One vector is turned by the same rotation once a step. Each row is the vector after some number of steps, and that number follows the row.
The counts run from 0 to 145.
-.32  .03  .02  -.08  .01  -.12  .08  .04  .15  -.02  -.25  .06  -.10  -.06  -.21  .15  .42  -.10  -.19  -.19  -.15  -.12  -.30  .04  .09  .07  .31  .13  .02  -.29  .24  .02  -.02  -.22  -.03 : 99
-.12  -.02  .17  -.10  -.03  .01  -.06  .00  -.02  -.13  .04  -.04  -.26  -.16  .19  .10  .10  -.03  -.33  -.21  .04  .06  -.25  .17  .11  .14  .35  .12  -.18  -.38  -.01  .13  -.01  -.26  -.13 : 134
-.23  -.13  .08  -.16  -.05  .05  .05  .09  .22  -.10  -.07  -.04  -.17  -.10  .10  .32  .30  -.13  -.16  -.23  -.13  .11  -.30  .16  .03  .19  .21  .08  -.31  -.26  .03  .03  -.03  -.03  -.10 : 137
-.16  .05  .16  -.17  .16  -.11  -.01  .26  -.01  -.07  -.24  .04  .02  -.28  -.20  .15  .10  .02  -.20  -.23  -.29  -.07  -.23  .17  .05  .12  .29  -.03  -.21  -.33  .02  .04  .10  .01  -.13 : 118
-.25  -.02  .06  -.01  -.03  .01  .07  .24  .19  -.06  -.15  .05  -.17  -.17  .19  .20  .46  -.05  -.15  -.25  -.04  -.03  -.22  .07  .03  .20  .37  .06  .03  -.18  .05  -.05  -.10  -.20  -.16 : 8
-.29  .08  .13  -.17  -.02  -.14  -.08  .07  -.02  -.05  -.14  .08  -.18  -.13  -.03  .02  .25  -.08  -.28  -.16  -.02  .04  -.28  -.02  .13  .05  .48  -.11  -.18  -.26  -.01  .10  .03  -.21  -.16 : 132
-.19  .00  .04  -.11  .07  -.19  .02  .11  .13  .01  -.41  .05  .08  -.06  -.19  .11  .21  .00  -.12  -.27  -.27  -.04  -.14  .10  .17  .11  .28  .27  -.10  -.31  .24  .08  .00  -.13  -.04 : 25
-.19  .09  .06  -.07  .02  -.06  -.09  .14  .14  -.03  -.21  .03  -.14  -.13  -.12  .18  .40  -.23  -.24  -.16  -.11  -.10  -.21  -.04  .07  .03  .36  .11  -.09  -.26  .21  -.06  -.02  -.19  -.15 : 100
.06  .17  .21  -.04  .06  -.14  .17  .29  .03  .02  -.24  -.02  -.01  -.22  .09  .06  .24  -.14  -.24  -.16  -.18  -.22  -.18  .01  -.01  .14  .15  .34  -.03  -.13  .29  -.03  -.07  -.17  -.08 : 69
-.26  .00  .18  -.18  -.02  -.22  .26  .21  .08  .00  -.29  .08  .04  .05  .09  .04  .17  .11  -.08  -.32  -.12  .00  -.41  .01  .01  .13  .23  .02  -.17  .00  .02  .14  -.08  -.15  -.11 : 127
-.13  -.04  .23  -.31  .00  -.16  .28  .32  .08  -.01  -.26  .04  .05  -.15  .20  .07  .13  .03  -.07  -.24  -.26  .05  -.22  .10  .03  .26  .20  .15  -.36  -.08  .08  .10  -.04  .06  -.09 : 35
-.30  .06  .13  .03  -.06  -.09  .09  .06  .04  -.05  -.16  -.10  -.19  -.03  .01  .03  .33  -.03  -.30  -.21  -.02  -.23  -.24  .18  .12  .10  .24  .08  .00  -.25  .23  .03  -.08  -.34  -.04 : 10
-.19  -.05  .12  -.11  .02  -.11  .27  .09  .16  -.04  -.28  -.07  -.01  -.10  -.04  .17  .23  -.01  -.14  -.19  -.30  -.14  -.17  .23  .07  .21  .04  .33  -.16  -.22  .31  .06  -.02  .00  .06 : 66
.06  .09  .34  -.14  .00  -.06  .11  .27  -.06  -.08  -.05  -.12  -.11  -.31  .25  .01  .02  -.09  -.33  -.15  -.17  -.10  -.08  .22  .11  .22  .14  .19  -.35  -.27  .14  .08  .02  -.03  -.06 : 32
-.17  .06  .18  -.12  -.02  -.15  .00  -.02  .00  -.10  -.13  -.17  -.19  -.10  -.13  .02  .16  -.21  -.33  -.09  -.12  -.17  -.24  .18  .15  .02  .16  .18  -.30  -.35  .28  .06  .01  -.15  -.01 : 103
-.34  .05  .14  -.02  -.11  -.12  -.01  .07  .09  -.06  -.19  -.13  -.15  .03  -.10  .01  .31  -.09  -.28  -.25  -.08  -.17  -.28  .12  .11  .01  .22  .01  -.18  -.20  .24  .06  -.10  -.26  -.06 : 11
-.10  .23  .25  -.18  .04  -.33  .12  .20  -.08  .00  -.30  -.01  .02  -.12  -.09  -.17  .17  -.11  -.24  -.08  -.19  -.21  -.19  .03  .13  .07  .25  .16  -.22  -.15  .30  .08  .01  -.15  -.05 : 71
-.17  .06  .16  -.14  -.02  -.04  -.14  .09  .03  -.09  -.03  .01  -.24  -.15  .14  .06  .20  -.11  -.33  -.20  .00  .10  -.23  .01  .13  .12  .48  .00  -.22  -.29  -.05  .07  -.02  -.21  -.17 : 133
-.22  .09  .19  -.15  .06  -.24  .37  .19  -.05  -.05  -.31  .13  .04  -.12  .13  -.04  .20  .17  -.12  -.18  -.15  -.17  -.26  .08  .08  .25  .28  .10  .08  -.13  .14  .15  -.01  -.18  -.03 : 38
-.12  .14  .27  -.13  .12  -.16  .07  .14  -.08  -.09  -.18  -.03  -.06  -.25  -.20  .02  .16  -.10  -.29  -.03  -.24  -.29  -.15  .19  .12  .10  .21  .07  -.16  -.34  .24  .05  .12  -.07  -.01 : 29
-.24  -.02  .20  -.11  -.06  -.20  .36  .15  .03  -.03  -.26  -.02  -.02  .01  .17  -.01  .13  .16  -.15  -.32  -.08  -.10  -.37  .18  .02  .20  .13  .10  -.13  -.05  .11  .17  -.07  -.21  -.03 : 126
-.39  -.01  .09  -.11  -.09  -.06  .13  .34  .10  -.05  -.27  .02  -.01  -.16  .09  .01  .36  .07  -.10  -.21  -.16  -.10  -.03  .17  .15  .23  .36  -.10  -.16  -.16  .08  .02  -.08  -.07  -.06 : 81
-.12  .00  .19  -.08  .08  .05  .04  .11  .03  -.13  .05  -.03  -.21  -.22  .12  .25  .11  .06  -.29  -.25  -.03  -.06  -.36  .29  -.01  .20  .19  .05  -.16  -.36  -.09  .06  .03  -.14  -.16 : 46
-.16  -.04  .15  -.14  .05  -.02  .32  .20  -.03  -.14  -.13  .08  -.10  -.30  .20  .07  .19  .15  -.15  -.13  -.14  -.10  -.09  .26  .10  .36  .33  .07  .03  -.30  .08  .10  .02  -.06  .00 : 79
-.14  .02  .17  -.10  .07  .02  -.11  .20  .06  -.08  -.08  -.03  -.14  -.19  .10  .21  .09  .00  -.27  -.34  -.10  .05  -.29  .20  .04  .14  .31  -.03  -.27  -.34  -.13  .08  .01  -.10  -.20 : 45
-.30  .03  .29  -.20  -.06  -.09  .26  .24  -.03  -.12  -.12  -.13  -.09  -.19  .12  .00  .19  .03  -.22  -.11  -.17  -.18  -.17  .26  .13  .16  .14  -.13  -.33  -.17  .14  .07  .02  -.01  -.02 : 122
-.10  .04  .07  -.09  .14  -.12  -.07  .25  .11  .02  -.33  .06  .05  -.18  -.14  .18  .21  -.14  -.13  -.27  -.29  -.01  -.16  .04  .07  .12  .30  .26  -.12  -.29  .17  .01  .02  -.08  -.13 : 26
-.09  .06  .15  -.20  -.05  -.31  .05  -.05  .00  .01  -.31  -.05  -.08  .07  -.10  -.06  .13  -.13  -.29  -.16  -.12  .00  -.32  .00  .13  -.01  .23  .30  -.30  -.18  .25  .18  -.01  -.24  -.02 : 145
-.06  .08  .23  -.14  .09  -.17  .37  .28  -.03  .00  -.23  .14  .02  -.19  .30  .07  .15  .15  -.13  -.23  -.12  -.08  -.25  .10  -.01  .31  .23  .20  .03  -.12  .08  .10  -.04  -.15  -.06 : 37
-.05  .20  .24  -.25  .02  -.30  .00  .29  -.05  .01  -.28  .01  .02  -.16  .00  -.12  .10  -.15  -.25  -.15  -.18  -.05  -.13  -.06  .08  .04  .31  .12  -.38  -.13  .17  .09  .00  -.09  -.11 : 72
-.03  -.02  .04  -.10  -.05  -.12  .12  .06  .07  -.01  -.26  .04  -.05  -.09  .20  .06  .14  -.03  -.19  -.21  -.14  .05  -.02  .07  .18  .26  .31  .47  -.07  -.30  .25  .14  -.08  -.24  -.01 : 23
